-0.13  -0.03   0.15   0.10   0.06  -0.11  -0.12 -> 0.10

-0.38  -1.04   0.18   1.13 -> -0.38

-0.158   0.153  -0.053  -0.205
-0.069  -0.017  -0.052  -0.077
-> -0.069

-0.477   0.983  -0.841  -1.073 -> -0.477

 -5.10   -3.19   -2.94  -13.02    8.67   -0.69   -4.12
-19.50  -20.74   18.09    2.10    3.47  -19.85    2.65
-> 2.10

 174.678   239.893    56.854   -36.136    58.958     8.462
 149.034    89.579   -82.369   -94.704   142.850  -186.681
  63.756  -192.518  -173.589   -56.088   -63.436   124.863
-> -173.589

  1.59  -11.06    7.28   -2.46
 -8.63   10.82   -4.75   -1.73
-> -8.63

  32.92   161.66  -185.66    36.24     8.56
 -80.98  -100.36  -122.20    27.49    28.00
-> -100.36

 1.4   1.7   0.9   1.4   1.7   1.6   1.2
-2.2   0.8  -1.1   0.1  -0.8  -0.4   1.8
-> 0.1
---
-0.57; -0.20; 2.53; -7.74
-3.46; -2.29; -1.46; 1.81
-0.79; 0.80; -5.08; -2.99
-> -0.20

7.65; -7.57; 6.68; 1.18; 5.42; 6.86
-6.50; 4.35; 3.28; -3.63; 3.17; -7.40
-0.28; 4.65; -3.44; 0.93; 3.02; -0.83
-> 1.18

-1.91; 2.54; -4.92; -0.87; -3.75; -0.24
-1.59; -2.02; 1.60; -3.24; -0.84; -1.45
4.20; -2.90; 7.14; 3.63; 6.81; 1.33
-> -0.87

1.86; 1.67; 2.85; 2.46; 1.06; 2.99; 5.39
6.32; 0.32; 2.65; 0.74; 2.41; 2.15; 1.98
0.74; 2.73; 4.46; 7.85; 1.51; 3.58; 1.98
-> 1.06

0.23; -3.14; -0.91; 0.45; -8.58; -0.41
0.79; -7.16; 0.52; -5.14; -1.48; -0.25
-1.05; 1.82; -1.07; -7.86; 0.52; -0.66
-> 0.45

2.91; 2.96; 7.10; -0.55; 5.60
1.29; 1.58; 3.67; 1.90; 3.02
-6.47; 0.03; -0.01; -0.28; -1.88
-> 7.10
---
Input:
-4.42; -1.03; -3.16; -1.80; -0.17; 0.63; -1.55
1.11; 0.29; 0.39; 0.10; -0.13; -0.48; 0.71
-0.83; -3.85; -4.75; 2.00; 4.25; -2.69; 6.69
Output: -3.16

Input:
7.29; 4.86; -3.79; 9.12; -2.66; -2.66
-1.90; 5.97; 1.01; -3.08; -2.03; -9.12
-2.10; 7.79; -0.43; -0.24; -4.65; -4.10
Output: -3.79

Input:
-6.61; -2.06; 0.55; 0.58; -1.97; -0.60
0.36; 3.18; 5.34; 2.84; -4.57; -0.84
-0.07; -4.71; -7.35; -2.69; -3.15; 5.68
Output: 0.55

Input:
-4.31; 0.09; -0.04; 2.28; 1.02; -0.40; 0.09
-3.53; -0.97; -0.45; 1.34; 0.44; -1.08; -0.44
-6.11; 5.51; 0.71; 6.83; 3.33; 2.84; 3.45
Output: -0.04

Input:
-4.53; 0.46; -0.19; 0.76
-0.85; -2.27; 7.36; -1.90
-3.66; 1.51; -7.57; 4.93
Output: -0.19

Input:
-5.05; 6.39; -3.25; -2.98; -0.56; -1.94
-2.57; 2.26; -3.09; -0.79; -2.61; 1.93
1.76; -0.92; 4.81; -1.28; 8.66; -5.33
Output: -3.25

Input:
2.02; -0.99; -2.24; 1.18; -2.65; 1.36; 2.72
5.48; 6.75; 1.85; -4.40; -1.18; -3.93; 5.11
-2.65; -2.27; -0.91; 0.82; -1.99; 1.02; -1.10
Output: -2.24
---
[[5, 7, 6, 3, 4, 7, 3],
 [5, 6, 4, 5, 2, 8, 1],
 [7, 3, 4, 6, 5, 8, 1]] out 8

[[5035, 6797, 8028, 4123, 7542, 3562],
 [8633, 8627, 3575, 9015, 2076, 6269],
 [5381, 1740, 6605, 3213, 7987, 2917]] out 2076

[[12, 26, -7, 7],
 [0, 7, -36, 7],
 [3, 16, 7, 4]] out -36

[[-24, -32, -27, 23, -17, -28, 11],
 [-3, -9, -9, 2, 4, -5, 13],
 [28, 28, 22, -22, 35, 20, 7]] out -5

[[6, 7, 7, 4, 5],
 [4, 4, 4, 2, 5],
 [3, 5, 6, 7, 3]] out 2

[[2, 4, 4, 6, 6, 2, 8],
 [4, 6, 1, 6, 4, 2, 3],
 [5, 3, 4, 3, 1, 5, 1]] out 2
---
Q:
216,841,327,939,628,654
912,735,825,334,647,857
A: 327

Q:
29,-17,-24,-39,12,-38
-16,14,9,-23,3,-7
-8,-14,-16,-11,-6,-23
A: -24

Q: 35,20,23,-14,-35,-31,-44
A: 23

Q: -940,529,459,-542,49,746
A: 459

Q: 27,77,89,244,40,188
A: 89

Q: -521,244,73,106,647
A: 73

Q: 529,15,-487,-620,-390,-292
A: -487

Q: 15,214,18,157,120,79,37
A: 18
---
(3.43, -5.63, 8.76, -8.38, -7.66, 0.00, 5.38) -> -8.38, 8.76
(-1.39, -0.60, 7.64, -1.98, 5.64, -5.74, 0.37) -> -1.98, 7.64
((-0.68, -0.18, -4.53, 8.01, 7.67), (0.11, -0.13, 0.31, -0.08, -0.02), (-5.47, 8.60, -6.64, -0.77, 2.55)) -> 0.31, 8.60
((-0.28, -6.32, 0.97, 0.66, 7.78, -2.19, 5.46), (-2.09, 3.21, 1.75, 1.76, -1.96, 2.26, -3.54), (0.15, -2.70, -0.35, 0.28, 3.45, -0.71, 2.40)) -> 1.76, 7.78
(7.77, 6.46, 1.80, -1.39, -4.34, -3.49, -2.46) -> -1.39, 7.77
(-0.58, -0.74, -7.42, 1.83, -5.07) -> -7.42, 1.83
(-0.11, -0.47, -7.49, 3.24, 2.00, 4.03, 0.72) -> 3.24, 4.03
(1.06, -6.91, -8.82, -7.29, -0.26) -> -8.82, 1.06
---
-5.70; 1.28; -3.28; 4.09; -0.21; -3.57; -4.23
5.59; 7.24; -2.18; 3.52; -7.79; 4.18; 6.62
-2.10; 3.90; -3.90; 1.02; -4.83; -4.96; -6.36
yields -2.10

1.93; -7.71; -0.59; 0.87 yields 1.93

1.53; 4.15; 6.76; 8.00 yields 1.53

-4.35; 1.17; -1.71; -7.73
4.92; 6.03; -5.96; 4.20
yields 4.92

-0.42; -2.62; -2.54; -7.49; 0.03; -1.87; 2.84
0.95; 3.41; -0.57; 2.89; 0.83; 3.65; -0.73
0.54; 0.75; 2.21; 0.43; 2.92; 1.32; -0.34
yields 0.54

-6.18; -7.04; 1.70; 0.31; 0.00; 3.34 yields -6.18

-5.51; 0.29; -7.41; -7.15; -2.41; -0.62
4.58; -4.16; -1.91; 0.19; 4.29; -4.37
yields 4.58

3.68; 0.13; -0.89; -0.14; -1.32; 1.37
-6.16; -2.36; -1.34; -3.91; -4.28; 0.52
8.20; 0.46; -1.83; 1.47; -0.88; 3.45
yields 8.20
---
-5.39; 3.03; 1.44; -7.28 gives -5.39
8.45; -2.12; 2.29; 8.30; 3.73 gives 8.45
-7.78; 4.03; 7.66; 6.85; 3.91; -5.26 gives -7.78
5.77; 3.64; 2.90; -7.85; 7.81; -4.91 gives 5.77
6.74; 6.51; 0.03; 0.98; -7.25; 5.23 gives 6.74
8.61; -4.12; 3.45; 7.29 gives 8.61
2.88; -8.98; -1.47; -8.64; 3.68 gives 2.88
---
[6, 8, 5, 2, 5] >> 5
[[-311, 932, 127, -339, 89, 93, 81], [-618, 236, -70, 237, 514, 421, -377], [-395, 338, 109, -230, 196, -390, -232]] >> 237
[[836, 565, 440, 234, 797], [716, 308, 863, 904, 469], [766, 858, 722, 584, 903]] >> 863
[[-20, 22, -24, -30, -12, 33, 12], [-24, -35, 16, 20, 6, 29, -31], [-36, -28, -32, 11, -19, 23, 3]] >> 20
[-565, 585, -578, 372, -333, -547, -905] >> 372
[[6, 4, 1, 6, 2], [6, 8, 1, 2, 2], [5, 6, 6, 2, 5]] >> 1
[[361, 286, 348, 869, 402], [401, 407, 137, 958, 518], [641, 674, 762, 771, 521]] >> 137
[[1076, 1076, 5090, 4276, 7823], [2004, 2004, 5618, 1442, 4955], [3492, 3492, 6864, 7510, 1542]] >> 5618
---
[[0.28, 1.00, -0.79, 3.20, 1.06, -2.58],
 [-6.01, -6.46, 4.73, 1.92, 4.25, 4.72],
 [5.72, 4.55, -3.84, -4.51, -6.68, -3.31]] -> -0.79

[-8.43, -4.25, 8.63, -2.88, -4.51, 0.12, -1.90] -> 8.63

[7.15, 6.38, -0.80, -2.08, 3.70] -> -0.80

[[-4.59, 3.19, -3.34, -0.75, 2.43, 1.34],
 [-4.25, 0.94, -0.44, -0.96, 4.52, -0.19],
 [4.71, -6.37, -0.32, -3.12, -6.81, -3.31]] -> -3.34

[[7.09, -0.88, 0.22, -8.09],
 [6.35, 1.38, 8.64, -6.11]] -> 0.22

[-9.09, -0.17, 4.19, 2.93, 7.03] -> 4.19
---
[[58 64 78 56 76]
 [23 51 28 29 71]
 [75 45 40 36 68]] Answer: 40

[ 45  53 184  29 192] Answer: 184

[ 385  823 -972  242  221] Answer: -972

[390 850 302 133 349] Answer: 302

[184 213 770 673 249] Answer: 770

[[-199 -224 -994 -942 -175]
 [ 146  917 -700   86 -138]] Answer: -700

[ 12 217 121 104  70] Answer: 121

[[154 192 108  65 141]
 [168 187 119  66 116]
 [154 192 110  69  42]] Answer: 110
---
((110, 63, 215, 194, 96), (219, 217, 245, 218, 55)) Out: 215
((241, 121, 55, 106), (208, 90, 82, 142)) Out: 55
((85, 61, 72, 59, 81, 44, 41), (65, 48, 66, 96, 61, 26, 24)) Out: 72
((5626, 7504, 4101, 3023, 7211), (6710, 6285, 4675, 2703, 7858)) Out: 4101
((995, 85, 99, 403, 727), (35, 688, 396, 572, 278)) Out: 99
((47, 3, 155, 71, 107, 87), (237, 19, 128, 113, 70, 101)) Out: 155
